These are runs of 7 systems, one row a step. Runs of the same system follow the same rule from any start.
remef, path 1, 8 rows:
[[ -5  35   4  16  -9   1   0  13  -6 -22 -16  34 -12   5 -10 -16  10  29]
 [-18   1   5  15  19  30  -5   6 -32  -3   1  36  -3  -4  -6  -8   1  27]
 [-12 -26   3  17   5  18  -7 -32  -4   0   9  26   3 -21  -1 -24 -20  16]
 [ 14 -16  -6  32  -7 -10 -12 -33 -16   1 -14  -1  14  -2  28 -29  -8   9]
 [ 18  24 -20  32  24 -12  -8 -16  -1  -9  -4 -25   2  -5  13 -23   9  16]
 [ 25  36 -21  20  11  14  -2  21   0  -4 -10  -3 -12 -20  -4 -19 -21   8]
 [ -7  23 -11  28  14  27  13   4 -20  -4 -17  13   4 -21  -5  16 -28 -11]
 [-22  13   4  30 -12  -1  16 -32   4 -20 -14  30   3 -14 -11   5 -13  -3]]
zov, path 2:
[[-11  33   2   6 -22   7  13  15   2 -22 -17  26 -11   6  -9  21  -8 -20]
 [-42   0  17 -10  -4  15   7   6  -4 -20   3  32   1  10 -14  26  12   2]
 [-27 -26  21 -19 -16   2  -6 -10  16  -9  14  31   1   1 -15 -13  10  26]
 [  1 -37  15 -16  -4  -7 -17  -1 -13  15   5   3  14  10   8 -24  16  35]
 [ 22 -15  -9  -8  25  -9 -14  -2   4  18  17 -33   3  -4   8 -25  10  19]
 [ 41   5 -21   6   8   0  -6  11  -2  20  -7 -31  -1 -15  11 -18 -23  -8]
 [ 12  19 -19  18  16   4  12   1  -9   5 -11 -28   6 -11  10  24 -19 -34]
 [ -7  32  -5  16 -13  -6  20 -10  16 -17 -13   6  -8  -6 -11  22 -13 -31]]
galak, path 3:
[[-15  28   6 -11   3 -25  16  15  15 -11  -9 -18  12   4 -20  17  30  20]
 [  9  10  15 -28 -12  -4   8  37   3  21  -1  16 -14  -2 -32  -3   1  17]
 [-11 -29  13 -23  11  21   6   1  -9  29  22  16 -12  -8 -18  15 -15 -17]
 [ -1 -32   6  -3  -9 -13  -4 -45  23   6  22   2 -12   2   4  -6  -4 -25]
 [ 13 -10   1   4 -14 -25 -12 -13 -10  -3  -6 -14   1  37  34   0  23 -20]
 [  9  23 -16 -10  16   6 -17  32   7 -21   9 -27  -6  21  19   1  23  -1]
 [ 11   5 -13 -23 -15  24 -11  45  19 -10  -6 -11  10 -15  -1  -6 -26   5]
 [-28 -16   4 -13  -5  11  16   4   7   1  -8  -8  35 -24 -14  29 -21  -4]]
sas, path 4, 8 rows:
[[ 17 -20  11   5 -19 -39  -1 -30  -8  18  -6  -9   1  21  16  -8  15 -11]
 [ 14  25 -11   1  27 -14  -7   6   4  -6  14 -29 -17  21   9   0  34  -4]
 [ 22  21 -18  -8   4  29 -14  42   9  -8   4   0 -17  -7   1 -15 -20  -1]
 [-17 -18  -8  -3  -9  34  -3   9  -5 -12  -8   3  25 -14  12  17 -34 -18]
 [-25 -13  10  -1 -25 -22  13 -31  31 -15  -5  -1  22 -12 -10   8  -2   0]
 [  1  14  18  -2 -18 -38   7   5 -10   4 -19   3   5  23  -6   0  35  24]
 [ -4  15   5 -14  33  11   1  27 -17  12  18   5 -20   9 -18   8  25  14]
 [ 14 -22   0 -14   3  29  -9  11  -2  23  18  20 -20 -15  -9 -16 -31  -8]]
kiti, path 5, 8 rows:
[[ -7  29   9  -8  22 -12  16   8   4  10  13   5 -24   2 -35   7  26  14]
 [ 21  -5   9  -8 -17  12  -8  12  -7  19   6  37 -34   3  -9 -21 -18  -8]
 [ -8 -42   2   0  19  17  -8 -26 -17  16  22   2   0   3  15   5  -7 -21]
 [  3  -6 -12  15  -5 -15 -15 -35  29 -26   7 -17   3   2  22 -22   5  -2]
 [ 11  19 -12  11  -2  -2 -12  25 -22 -17 -25 -19  19  20  31   1  15   8]
 [-11  28 -13  -8  28  24   7  33  11 -10   4 -15   5 -22 -20  13  -4  14]
 [ -1  -4   7  -6 -32   8  12  10   7   8 -19  24   8 -27 -23  -3 -38   5]
 [-22 -22  22   1   2 -18  22 -30 -19  25  -3   8  14  -2 -14  23   8  -3]]
vot, path 6 (8 x 18):
[[  2 -10  12 -14 -15  -4 -20  -5  16  -9  19  25 -26  20   0 -31  19  15]
 [ 10 -26  -5 -11   9  19 -30  18 -23   2   7  -7   8  18  32 -16   8  11]
 [  6 -12 -19  -6  26  13 -13   0  25  -3  21 -35  10 -24   5 -15 -11   8]
 [ 25   7 -14  10 -17 -14   4   6   6   6 -27 -27  25 -21   7 -11 -25   3]
 [ -8  27  -2   9  17 -16  27   3 -10   9 -17 -24  16  -9 -15  33   7  -6]
 [  1  31  10  -2 -12  -9  22   7  11   6  -5  26 -28  -7 -34   8  -7 -10]
 [-12 -11  17  -2 -14  12   3   2 -31   6  -4  39 -12  22   4  20   0 -23]
 [-25 -24   9  -9   3   7 -11 -28  17 -16  33  18 -17  14   2  -1  15 -10]]
kiti, path 7, 8 rows:
[[ 13  32 -12   8  -6   1 -17  29  -1 -30 -13  -3  -4  21  20 -15  17  14]
 [ -8   6  -9 -12  22  40  -4  44 -15  -2   1  -1  10 -13  -5   9 -12  13]
 [-13 -17   2  -6 -11  11   9  -9  22   5  -2   7  17 -41 -24  -6 -35  12]
 [ -3 -17  18  10 -21 -36  17 -29 -14  21 -22   2  23   0  -3   4   4   5]
 [  5  24   6   7  20 -32  11 -13  -2   9   8  -9 -20  18 -12   3  38   5]
 [ 28  20  -6   0  -1  13 -12  23  -6   3   8  19 -41  13   1 -17  -4 -11]
 [ -6 -26  -8  -2  16  42 -12   1 -16   4  17   8  -3  -7  14   7 -26 -25]
 [-18 -20  -8  12  -9   1  -6 -36  28 -27   3  -8  22 -15  14  -7 -13  -4]]
vot, path 8 (8 x 18):
[[ -4   3   6  30  14   2  13 -14 -37  20 -17  22   7 -17 -12  -5  -9  21]
 [ -7   6   4  31  24  -1  11 -37 -17  12   7  24 -17 -13 -16  -7  -1   5]
 [  9   9  -3  38   4   1  -6 -29 -22  -4  -5  29 -20   4  11 -23  -3  -1]
 [-10  13 -13  36  25  16 -12 -19 -21 -24   3  10  -6   7  21  -8   9   3]
 [ -8  19 -17  28  10  21 -13  -7   6 -35  -1  13   1 -13   9 -24  -8  22]
 [-14   6  -8  27   6  19  -4  -1 -19 -20 -21  10  28 -17   8 -10 -10  32]
 [-23   8   0  22  21   6  12 -17  -6  -5  -7   9  19 -31 -20  -7  -4  38]
 [  1   6   8  27   3  -6  10 -17 -23  16 -17  26   2 -20 -18 -21  -9  31]]
zov, path 9:
[[ 25   0 -15  -1  20   7 -22  12 -10   1  14 -25 -14  23  32  -5  12 -19]
 [ 14  13 -27   0   0  22 -14  15  25 -24   4 -22  -3  -8  19  -5 -24 -24]
 [-11  10 -11   5 -17  11   7  17   1 -22 -27 -11  32  -9  11  23 -20 -12]
 [-31  19   9  -3  -6 -15  23  -1  20 -15 -13  -4  20  -9 -25  28  11  10]
 [ -9   7  25 -19 -19 -15  16  13   1  15  -8  28  -6  -1 -36   2   9  21]
 [ -9 -28  22 -23  13   3   1   1 -19  32  21  18 -14  10 -17   6  15   4]
 [ 14 -38   4 -12  -1  -1 -17 -24  12  18  29   2 -19   4   7 -24  -5 -12]
 [ 27 -19 -11   5 -10  -7 -23  -7 -10   1  -2 -20   5  20  42 -17  -1 -17]]
minul, path 10 (8 x 18):
[[  7  -1   8 -24   2 -17  -2  -7  33   9  31  -4 -34   8 -18  -7  16  -9]
 [ 29 -22   4 -13 -21   6 -18  20 -21  19  -2  10 -12  22  22 -13 -10 -16]
 [ -3  -9 -18  -3  27  17 -12  -5   6 -12  23 -31   2   7  25  16   2 -30]
 [ 14   3 -10  -2 -38  -9  -9   3  35 -23 -14 -12  11  -6  13 -14 -20 -10]
 [ -9  15  -1   0  -1  -4   7  27 -23  -7 -27 -18  31  13  13  30  14   1]
 [-16  19   3 -26   2  -5  13  16  39 -10  11  -9  -5 -12 -33  14   7   7]
 [  1 -22  23 -26 -31  -2   4  21 -14  27 -11  24   4   4 -15   4 -10   3]
 [-15 -26  11 -18  24  -4   3 -17  -2  17  29 -12  -7  14  -2  22  23 -19]]
minul, path 11:
[[ 10 -36  -4   5   0   6  -6 -34   8  16  15  -2  -3 -17   9 -14 -30 -22]
 [ 14   0  -9  32  -7 -22  -2 -33 -12  -5 -16 -14   8  12  31  -3   2 -20]
 [  9  49 -17  20   6  -8  -1  10   8 -30 -11 -12 -10  11   8  -1  15  -1]
 [ -4  27  -7  -4  -5  31   0  44  -2 -16 -14  18   0 -11 -11   2 -16  12]
 [-38 -19   9  -9   8  27  11   2  -5  -1   2  15  22 -21 -18  22 -15   8]
 [-23 -27  22  -3 -16 -25  12 -40  13   6   3  13  12  -6 -16  -3   8  14]
 [ 11  -2  15   3   0 -34  -3 -13 -18  18  -1   5 -11  25   2 -16  36  19]
 [ 26  12 -10  -4  28   9 -16  17  -3  11  23  -7 -32   8   2 -23  10   6]]
sas, path 12, 8 rows:
[[ -1 -21  12 -13 -33   2   8 -10  18  12   1  28  -9 -17 -19  -4 -32 -16]
 [ -9 -22  15   1 -18 -23   1 -23 -18   4  -7   2   9  31  21  16  22 -20]
 [  1  14   0 -12  13 -18  -8  -4  28 -13  26 -12 -25  17  -7 -11  37   9]
 [ 26   3  -8 -13  -6  21 -23  46 -13   2  -2   4  -7   9  12 -22  -6  14]
 [-20 -25 -10 -11  21  35  -5   6   1  -3  13 -17  23 -19   7  18 -20 -10]
 [  5 -16   4  -7 -32 -23   8 -19  34   3  -9 -10  17 -22 -10 -12 -21   1]
 [  3  12   8   2  -8 -34  12   6 -20   8 -25 -19  19  22   7  22  26  -1]
 [ -4  32   1 -15  23   0  11  20  15   2  19  -1 -28   0 -30  12  17   0]]
remef, path 13, 8 rows:
[[-11   5   6  -5   1 -15   4 -21  16 -10  20   3 -26  26   1  18  25 -33]
 [  5  -1   2 -24 -24   7 -22  23  17 -22  11  11 -22  31  14  -7  13 -12]
 [-20 -19  -4 -25  12  31 -19  28  -3 -17  14  -9  16  13  17  12   9   2]
 [-16 -30   2 -28 -11   8  -4   4  31  -6   8 -14  29 -22  -7  -3 -14  16]
 [  5 -20  10 -15 -19 -25   6   9  -8  22 -22 -21  37  -3   2   4   0  14]
 [  5   8   8  -9  19 -32  18  -6   6  28   5 -27   0  -4 -23   9  22   9]
 [ 30   8   8 -17  -6 -12   9  16   2  34   7   5 -33   3 -20  -2  -5 -17]
 [  0  -4   3  -7  11  11   4   0 -15  14  15   4 -22  17   5  29  -1 -48]]
galak, path 14 (8 x 18):
[[ 12  -1  13 -13 -25 -13  17  22 -12  30 -27   5  14 -12 -20   6 -19   4]
 [-21   4  10  -5  27  -1  23 -14  -2  17  18   3 -13  -7 -29  31   9 -17]
 [ 17  -4  11  -3 -29 -18  -3 -19  19   7   9  26 -36  10  -8 -19  -4 -18]
 [ -3 -18   4   0   1  12 -13   1 -32   0   5  10  -5  35  31  16  11 -28]
 [ -4   2 -16  -4  10  13 -24  -3  34 -35  25 -13  -9   7  16 -16  10   0]
 [ 12 -14  -5  -9 -31   3 -16  25  -3  -9 -24 -11  31   3  23 -12 -13  12]
 [-25   5  -4  -8  27   5  11  11   3  -6   0 -31  32 -14 -10  26  11  17]
 [ 12  11   9 -13 -20 -25  14   5  27  14  -8  -2  -1 -22 -33 -15  -8  21]]

Name the system that made each run.
path 15, 2 rows:
[[-20 -26   9  -3  -6  11  15 -25   6  13   6  14   7 -23 -16  18 -30 -22]
 [  4 -13  16   7 -30 -40   7 -37   5   7  -8   7  -3  17   5  -3  12 -13]]
	sas
path 16, 2 rows:
[[-31  24  11  15   4 -13  24 -18   4 -11 -10  17   6 -12 -29  14  13  19]
 [  2   5  20   4 -21  -9   2   1 -16   9 -10  45 -17   9 -17 -19   8  24]]
	remef
path 17:
[[-21 -14  21 -30 -14 -27   7  -1  20   1   6  -6  12  11 -16  10  30  17]
 [ 12  -5  16 -33  -2 -15  -2  31  -6  26   6  -3  -8  16 -14  -4  24  20]]
	sas
path 18, 2 rows:
[[ -1  11 -16   3  17  12  16   2   9   4  -1 -28  10 -27  -7  26 -27 -28]
 [ -2  18   4   9 -33 -21  22 -13  18  -6 -22   6   3 -10 -13  15 -17 -22]]
	vot
path 19 (2 x 18):
[[-16  -5   0  -3   2  25  18  10  -7  10  -8   5  15 -27 -16  29 -34 -16]
 [-21  -8  16   8 -25 -24  22 -34   8  -1 -14  14  13  -4 -13  18  -3 -12]]
	remef
path 20 (2 x 18):
[[-28   6  12 -15   9 -14   8 -15  28 -14  23   2 -12  10 -20  14  32   2]
 [ 18  -5  11 -18 -35  -1 -18  29  -4   1  -7  25 -13  20   4 -26   2  14]]
	vot
path 21, 2 rows:
[[ 24  22  -9  39  -2 -10  -4 -16 -25  -2 -18   9 -13  11  19 -16  -2  -8]
 [ -7  35 -15  28  29  18  -4   2 -14 -25   3   5 -16   9  11   6  12  -6]]
	zov
path 22 (2 x 18):
[[  9 -19  -2 -23  -4   6 -31   7  23 -12  25  -4 -13  16  14 -31  14  12]
 [ 17 -19 -14 -14  -2  16 -25  28  -3  -2  -2 -26  22   1  28 -17 -10  10]]
	zov
path 23:
[[-17  11   0   2   6  10   4  19 -30 -11 -13  -4  13  24  17  36  16 -16]
 [-21  14  -1 -14  -3   4   3  -4  47 -28  19   7 -14 -11 -24   1   3   3]]
	zov
path 24:
[[-20  -8  13   0 -38 -10  -7 -11  14 -30 -12  27  10  13   5 -12   8  16]
 [-21 -11  13 -13   9  -2 -11  12 -16  -6   3   4  17  18   3  -3  36  40]]
	vot
path 25, 2 rows:
[[ -9   3 -13   8 -20  22  -3   9   1 -28 -18   0  20  -2  21  16 -26 -26]
 [-34  15   1   8  -7  -9  10  -7  15 -35 -16  -5  29  -3  -3  17  13  15]]
	remef
path 26, 2 rows:
[[-12  13 -10  14  -5 -13 -10 -15  17 -42  -4 -14  11  18  25   0  23   0]
 [  3  27  -5  -6 -15   1 -10  38   6 -25 -19  -3  13   5   1 -13  12  34]]
	minul
path 27, 2 rows:
[[  6  -3  -7  12  23  27 -12  -3  -8   5  15  22 -17 -19  -8 -32 -15  22]
 [ -1 -19  -8  30  15  19  -6 -28 -21   6  -2   9  13 -23  11 -18 -26   8]]
	minul
path 28 (2 x 18):
[[-26 -25  20   8 -14  -7  18 -32 -12  12 -10  23  18  -9 -11  16 -10  -5]
 [-13   3  16  11   1 -35   6 -36   5  -5   6  10 -10  17  -8  -5  36  13]]
	kiti
path 29 (2 x 18):
[[-14   8   5  17 -19  19  -9   0 -13 -27 -11  46  -8  11   8 -11  -4   7]
 [-29 -11   1  18  14  19 -14 -15 -16 -26   4  22  13   4  13 -11  12  28]]
	remef
path 30 (2 x 18):
[[ 13  39 -24  30  12  -2  -4   4  -4 -25 -17 -21   4   2  20  -4   4  -1]
 [-13  41 -16  15  11  22   7  24   2 -28 -13   3   5 -15  -8  12 -10   7]]
	vot
path 31:
[[ 13 -17   4  -3 -39  -1 -20  -5   5 -12  -1  22 -15  24  24 -18  -7 -21]
 [-20  -9  -6  -4   8   5 -19  -3   5 -33  11 -16  14  26  30   6  28   0]]
	sas
path 32 (2 x 18):
[[  1  13  -1  -6  -2 -35   0  -1  20 -13  -3 -35  11  19   7   4  35   7]
 [ 23  27  -3 -23  -8  -1  -2  49  11   5  -4  -6 -15   3 -14  -7   2   9]]
	zov
path 33 (2 x 18):
[[  8  -2 -14  -8   1  18 -11  32   4  -5 -13 -23  31 -21   6 -13 -19  27]
 [ -4   2  -7   1  17  -5  19   4   2  15 -12 -32  33 -33 -15  14 -15  11]]
	zov
path 34 (2 x 18):
[[ 25  -7   4 -31  -6   2   0  40 -11  34   0 -13  -6   7  -3   9  -7 -13]
 [ -1 -17  -1 -28   5   9   5   6  14  13  20 -19  -8   0  -2  27 -12 -43]]
	sas
path 35:
[[-34   9  13  20 -12 -12  14 -27  -5 -23 -15  23  12   6  -5  18  14   4]
 [-20  10  18   1  -3  -6  -3  -3  -3 -16   3  35 -11  15 -16 -12  30  33]]
	vot
path 36, 2 rows:
[[  0 -23  10  -3  10  24  -9  -8 -19  20  21  36 -26  -1  -8 -14 -11  -1]
 [  2 -38  -4  12   1  10 -16 -36  -7   2  14   3   0   4  27 -11 -14 -22]]
	remef
path 37:
[[ -7  -3  -2 -12  29   6   3 -14  20   7  37 -10 -27   0 -13  13   8 -26]
 [ 29  -4  -5  -1 -40  -5 -16   3  12  -7 -11   9 -12  12  21 -20 -19 -23]]
	vot
path 38:
[[-21 -21  18  -5 -18 -19   6 -11 -19   2 -14   2  25  24  13  24  22  -4]
 [ -6  12   4 -18  17 -15  -6   6  21 -10  23 -12 -16  17 -10  -6  40  20]]
	galak
path 39 (2 x 18):
[[-38  15  13   1  19   2  17   3 -16 -10  -1  12   6   9 -16  33  28   8]
 [-12  -4  15 -13 -12   3   1  -5  22  -2  15  37 -22 -11 -32 -19  -4  20]]
	zov
